[[-52.0  28.0  57.3]
 [ 73.5  14.9 -54.9]
 [-49.4  22.2 -21.6]]
:
[[ 28.0  57.3]
 [ 14.9 -54.9]]

[[ 36.1  24.1   2.2  13.6]
 [ 10.9  80.9 -15.3  71.8]]
:
[[ 24.1   2.2]
 [ 80.9 -15.3]]

[[66.0 12.1  0.5  3.3 24.6]
 [67.0 10.0 -2.3  3.5 35.4]]
:
[[12.1  0.5]
 [10.0 -2.3]]

[[ 20.7  53.2  21.8]
 [ 63.8 -68.5   3.9]
 [-37.2 -23.3 -28.2]
 [-24.1   7.6 -38.3]]
:
[[ 53.2  21.8]
 [-68.5   3.9]]

[[-33.7 -45.4 -39.1  36.6]
 [ 44.7   3.7  42.9 -26.8]
 [ 25.6  36.9  23.6 -30.0]
 [ 57.4  -4.4  58.3 -25.8]
 [ 49.3  -4.7  48.1 -12.0]]
:
[[-45.4 -39.1]
 [  3.7  42.9]]

[[-23.8 -64.6 -31.9  47.3]
 [ 36.8  52.1  21.3 -24.4]]
:
[[-64.6 -31.9]
 [ 52.1  21.3]]
---
[[ 62.4  -0.6 -53.2  65.6 -58.8  61.7 -69.2 -42.4]
 [-11.1 -29.4   6.6   0.3 -13.1 -15.4  -0.8 -13.1]
 [-26.1  29.3  20.9 -35.8 -10.8 -32.1  10.1 -35.4]
 [ 52.0  60.9 -20.7  44.4  34.5  57.1   6.5  46.1]
 [ 46.9  71.0 -19.3  38.1  46.8  52.1  22.4  54.1]
 [-13.2  44.3  16.5 -28.5 -30.0 -10.1  -1.2 -51.1]
 [-11.0 -36.9   2.4   6.4 -19.9 -17.2  -0.1 -14.5]]
:
[[ 46.9  71.0 -19.3  38.1  46.8  52.1  22.4  54.1]
 [ 52.0  60.9 -20.7  44.4  34.5  57.1   6.5  46.1]
 [-13.2  44.3  16.5 -28.5 -30.0 -10.1  -1.2 -51.1]
 [-26.1  29.3  20.9 -35.8 -10.8 -32.1  10.1 -35.4]
 [ 62.4  -0.6 -53.2  65.6 -58.8  61.7 -69.2 -42.4]
 [-11.1 -29.4   6.6   0.3 -13.1 -15.4  -0.8 -13.1]
 [-11.0 -36.9   2.4   6.4 -19.9 -17.2  -0.1 -14.5]]

[[ -3.6 -18.3 -43.7 -24.8]
 [  6.9 -10.1 -69.0   3.7]
 [ -4.3 -20.7 -36.6 -20.4]
 [ -4.2 -20.1 -32.0 -23.0]]
:
[[  6.9 -10.1 -69.0   3.7]
 [ -3.6 -18.3 -43.7 -24.8]
 [ -4.2 -20.1 -32.0 -23.0]
 [ -4.3 -20.7 -36.6 -20.4]]

[[  9.7  -6.9   0.0]
 [-30.7 -19.0   1.2]
 [  0.0   9.7   0.0]
 [  0.0 -10.8 -24.1]
 [ 63.2  18.3  26.2]
 [-18.1  24.0 -29.1]
 [-31.6  -3.6 -16.6]
 [-54.2 -14.0 -27.5]
 [-15.7  27.6   0.0]
 [  0.0  -8.3  -1.6]
 [ 18.0 -28.4  16.4]
 [ 46.6  15.8   0.0]]
:
[[-15.7  27.6   0.0]
 [-18.1  24.0 -29.1]
 [ 63.2  18.3  26.2]
 [ 46.6  15.8   0.0]
 [  0.0   9.7   0.0]
 [-31.6  -3.6 -16.6]
 [  9.7  -6.9   0.0]
 [  0.0  -8.3  -1.6]
 [  0.0 -10.8 -24.1]
 [-54.2 -14.0 -27.5]
 [-30.7 -19.0   1.2]
 [ 18.0 -28.4  16.4]]

[[-21.6   9.8   3.8  42.7  28.9 -12.2  15.4]
 [ -1.5 -26.3   7.1  11.0  34.0   1.6 -12.2]
 [ -5.4   8.0  13.6 -66.1 -21.1  60.3  34.9]
 [ 23.4  54.5  15.5  38.9   6.5 -12.8 -32.7]
 [-33.2  10.0 -17.3  46.4  25.6 -11.1  36.1]
 [ 22.4  -3.0   1.2 -55.6  -4.4   3.1  40.7]
 [ 15.1 -26.5   3.7 -13.3 -37.9  48.6  16.3]
 [ 35.2  20.0  -2.6   8.0  -0.6  12.7 -47.4]
 [ -9.2  29.2  26.8  44.2  16.6 -19.1  -7.2]
 [ 34.6  25.5  -4.6 -27.6 -15.5  13.8 -59.9]]
:
[[ 23.4  54.5  15.5  38.9   6.5 -12.8 -32.7]
 [ -9.2  29.2  26.8  44.2  16.6 -19.1  -7.2]
 [ 34.6  25.5  -4.6 -27.6 -15.5  13.8 -59.9]
 [ 35.2  20.0  -2.6   8.0  -0.6  12.7 -47.4]
 [-33.2  10.0 -17.3  46.4  25.6 -11.1  36.1]
 [-21.6   9.8   3.8  42.7  28.9 -12.2  15.4]
 [ -5.4   8.0  13.6 -66.1 -21.1  60.3  34.9]
 [ 22.4  -3.0   1.2 -55.6  -4.4   3.1  40.7]
 [ -1.5 -26.3   7.1  11.0  34.0   1.6 -12.2]
 [ 15.1 -26.5   3.7 -13.3 -37.9  48.6  16.3]]

[[ 37.1 -11.7  -3.6  10.5  -6.7   5.9  26.0 -19.9]
 [ -6.8  22.9  -3.3  32.3  41.8 -45.6  17.4  21.5]
 [-16.3  32.6 -62.2  -8.2 -35.3  16.1 -14.3  15.0]]
:
[[-16.3  32.6 -62.2  -8.2 -35.3  16.1 -14.3  15.0]
 [ -6.8  22.9  -3.3  32.3  41.8 -45.6  17.4  21.5]
 [ 37.1 -11.7  -3.6  10.5  -6.7   5.9  26.0 -19.9]]

[[ 13.8 -43.3 -65.9 -18.9  35.5  36.6  53.2  -5.0  -5.5  -2.9  18.1  21.3
   -1.1 -39.9   6.1 -24.2]
 [ 38.8  15.1 -13.8  57.4 -18.4 -22.8 -26.0  18.5  -1.1  37.0 -22.3 -21.3
  -12.2   2.3   7.3 -20.5]
 [ -1.3  47.1  15.8 -31.4  16.3 -14.5 -16.9   7.9  16.8   4.9  17.8  26.8
   -8.1 -38.4  50.6 -27.9]
 [-22.1  12.6  48.7  19.8  20.0 -12.4 -31.7  -8.7  25.4  44.1  35.5 -12.2
   26.8 -13.4  11.5 -12.6]
 [-14.9  -7.7  63.2 -24.7 -22.3 -27.0  -9.9  -3.1  -7.5 -16.7  15.8  48.7
  -20.3 -25.2  67.9  23.0]
 [-31.0 -55.8  29.6  50.2   6.0 -29.2  -2.2 -27.9 -10.5  26.4   1.6   6.6
   17.9   8.4 -43.3  20.2]]
:
[[ -1.3  47.1  15.8 -31.4  16.3 -14.5 -16.9   7.9  16.8   4.9  17.8  26.8
   -8.1 -38.4  50.6 -27.9]
 [ 38.8  15.1 -13.8  57.4 -18.4 -22.8 -26.0  18.5  -1.1  37.0 -22.3 -21.3
  -12.2   2.3   7.3 -20.5]
 [-22.1  12.6  48.7  19.8  20.0 -12.4 -31.7  -8.7  25.4  44.1  35.5 -12.2
   26.8 -13.4  11.5 -12.6]
 [-14.9  -7.7  63.2 -24.7 -22.3 -27.0  -9.9  -3.1  -7.5 -16.7  15.8  48.7
  -20.3 -25.2  67.9  23.0]
 [ 13.8 -43.3 -65.9 -18.9  35.5  36.6  53.2  -5.0  -5.5  -2.9  18.1  21.3
   -1.1 -39.9   6.1 -24.2]
 [-31.0 -55.8  29.6  50.2   6.0 -29.2  -2.2 -27.9 -10.5  26.4   1.6   6.6
   17.9   8.4 -43.3  20.2]]

[[ -8.0  59.4 -20.5 -33.4 -42.7  12.0  -1.7  29.7  -9.7]
 [-20.9  30.8  53.2 -22.8   9.8  43.4   9.6  26.3 -29.8]
 [ 62.3 -10.0  -6.7 -57.2  36.6  10.1 -64.0 -48.9 -51.2]
 [-49.2   2.8 -48.8 -20.1  16.9 -22.3  33.2 -60.6 -40.6]
 [-44.1  27.5  29.0  17.5 -32.6  38.3  18.4  43.9  39.8]
 [ 35.8  31.0 -29.4 -46.7  -9.9  -9.2 -55.8 -15.4 -39.1]]
:
[[ -8.0  59.4 -20.5 -33.4 -42.7  12.0  -1.7  29.7  -9.7]
 [ 35.8  31.0 -29.4 -46.7  -9.9  -9.2 -55.8 -15.4 -39.1]
 [-20.9  30.8  53.2 -22.8   9.8  43.4   9.6  26.3 -29.8]
 [-44.1  27.5  29.0  17.5 -32.6  38.3  18.4  43.9  39.8]
 [-49.2   2.8 -48.8 -20.1  16.9 -22.3  33.2 -60.6 -40.6]
 [ 62.3 -10.0  -6.7 -57.2  36.6  10.1 -64.0 -48.9 -51.2]]
